In the rows, zero is written as 128.
The rows of A fall into several groups, which share some directions, and each row is roughly a mix of its group's hidden directions, except some rows that fit no group.
A:
[[117 137  94 104 143 147  97 119 119 173 143]
 [116 156 129 137 172  78 135 127 134 114 116]
 [129 100 125 136 101 161 160 147 148 147  95]
 [128 128 114 126 104 182 129 172 125 123 143]
 [163 154 148 136 143 120 134  98 114  83 138]
 [149 170 151 137 135 126 114  97  97 134 157]
 [ 79 122 137 138 118 158 105 103 105 132 151]
 [126 118 145 131 172 138 172 123 123 138 165]
 [ 98 120 152 120 132 146 173 129 121 158 160]
 [173 136 119 122 140 100 151 158 148 129  97]
 [128 150 157  94  98 120  96 127 155 112 107]
 [136 134 178 147 107 100 146 142 129  94 124]
 [129 127 162 151 127 109 157 151 119  82 113]
 [179 139 117 109 145  94 137 111 133 122 156]
 [138 131 132 136 134 117 125 114 105 175  77]
 [117 160 152 101 151 166 120 162 121 131 145]
 [142 108 120 129 161  87 107 115 107  97 151]
 [129 142 116 161 152 119 157  77 119 141 140]
 [ 76 124 131 153 139 132 156 146 151 118 102]
 [140 177 154 108 127 143 108 138 114  92 130]
 [ 97 125 106 106 106  96 103 167 134 145 122]
 [131 148 160  99  95 117 101 127 157 107 106]
 [134  89 131 145 142 152 176 107 146 116 119]
 [138 162 133 105 161 135  99 165 126 103 134]
 [164 155 119 145 158 125  83 114 113 135 136]
 [125 124 138 125 150  78 139  92 152 104 143]
 [151 143 146 154 127 124 138  75 103 138 151]
 [108 117 114 101 149 149 122 162 121  96  91]
 [111 150 155  98 136 110 157 149 119  96 156]
 [158 111 135 160 129 151 129  92 168 121 117]
 [161 123  99 149 150 142  84 125 138 131 101]
 [153 155 128 173 111 103 133 158 117 113 147]
 [138 129 151 113 123  97  80 148 130 102 102]
 [110 121 152 118 116 114  85 150 141  83 124]
 [116 166 137 112  87 135  87 136 111 143 122]
 [156 105 110 156 177 109 139 107 131 131 142]
 [144 113 116 161 130 158 114  96 126 172 120]
 [113 117 132 134  99 173 108 136 101 159 106]
 [ 90 107 131 142  99 179 134 143 131 134 118]
 [138 120 123 129  95 148 119 126 147  90  80]
 [109 108 124 108 106 142 141 158 155  97  93]
 [110 110 145 127 145 131 130 171  87 149 154]
 [125 111 126 134  97 172 132 160 127 149  94]
 [139 104 106 135 134 167 108 142 155 125  86]
 [ 91 128 132 133 123 153 105  95 100 133 166]
 [127  87  99 133 149  89 148 139 151 112 121]
 [157 144 135 159 122 137 113  77 107 147 134]
 [122 135 128 113 113  69 140 135 126  87 133]
 [158 142 118 108 128 128 116 152 133  92 175]
 [135 112 123 130  93 177 131 160 125 148 105]
 [110  80 126  96 140 156 133 152 130 114 105]
 [143 149 111 124 111 126 121  86 169 108 100]
 [110 126 143 123 110 139  90 174 134  94 115]
 [131 152 134 115 168  91 128 143 112 119 168]
 [117 141 174 102 109 116 101 166 121 119 126]
 [133 118 107 174 156 125 170 114 108 127 139]
 [115 128 107 114 149 144 125 163 120  88  90]
 [ 96 158 137 138 166  89 109 121 115 115 120]
 [156 150 136 154 142 149 107  92 106 157 143]
 [128 136 141 104 121 139 136 152 143  69 105]
 [162 112 107 126 114 154 177 135 147 146 134]
 [117  64 141 108 130 149 143 131 131 146 137]
 [129 121 158 164 135 109 163 154 101 105 137]
 [112  98  99 103 146 158 113 148 113 161 140]
 [143 143 101 123 129 161 146 140 122 122 183]
 [135 140 111 121 124 131 126  64 160 139 118]
 [117 169 119 137 155 128 104 134  82 148 126]
 [117 130 184 103 107 115 109 159 123 123 129]
 [132 173 116 155 139 112 119 163  95 120 139]
 [132 131 125 109 173 104 136 161 137  90 141]
 [130 116 150  94  99 131 116  97 170 124 109]
 [147 136 150 154 105 107 145 149 139  80 114]
 [ 98 124 143 101 115 175 141 162 142 128 114]
 [190 114 130 102 108 117 113 113 124 139 132]
 [ 96 146 136 125 174 127 141  96  97 141 125]
 [130  94  87 150 132 107 108 126 139 165 116]
 [142 142 127 118 103 124 121  93 172 103  98]
 [ 67 140 134 146 135 150 108 121 104 127 138]
 [100 105 137 134  93 175 110 130 114 145 115]
 [121 162 163 109 110 111  92 153 116 140 142]
 [106 159 180 105 128 110 108 141 110 125 126]
 [ 93 162 114 145 148 151 130 170 113 119 134]
 [116 118 137 143 125 125 138 149 138 146  62]
 [143 158  88 170 146 120 145 103 123 121 129]
 [123 131 114 134 109 182 134 175 122 134 126]
 [137 107 121 123 119 136 147  82 169 110 101]]

Here is one row of each group, with its name. Which group are the others in?
[161 162 105 115 142 134 122 148 108 121 171] | Q
[144 138 157 174 119  98 160 128 119 112 144] | P
[147 149 129 151 125 102 110  88 101 153 151] | C

[111 145 139 145 156 118 132 156  79 143 152] | P
[112 143 137 121 126 128  87 171 127  87 133] | Q
[127  91 101 142 132 161 116 136 151 157  97] | C
[110 170 153 127 148 109 133  81 120 125 117] | P
[119 141 107 110 123  74  96 157 126 119 130] | C
[119 168 155 109 114 172 106 142 114 137 130] | C
[126 140 137 136 134 118 137  66 132 162 147] | P
[142 155 136 110 132 109 118 143 129  67 120] | C
[ 84 125 127  95 112 126 131 175 136 144 131] | C
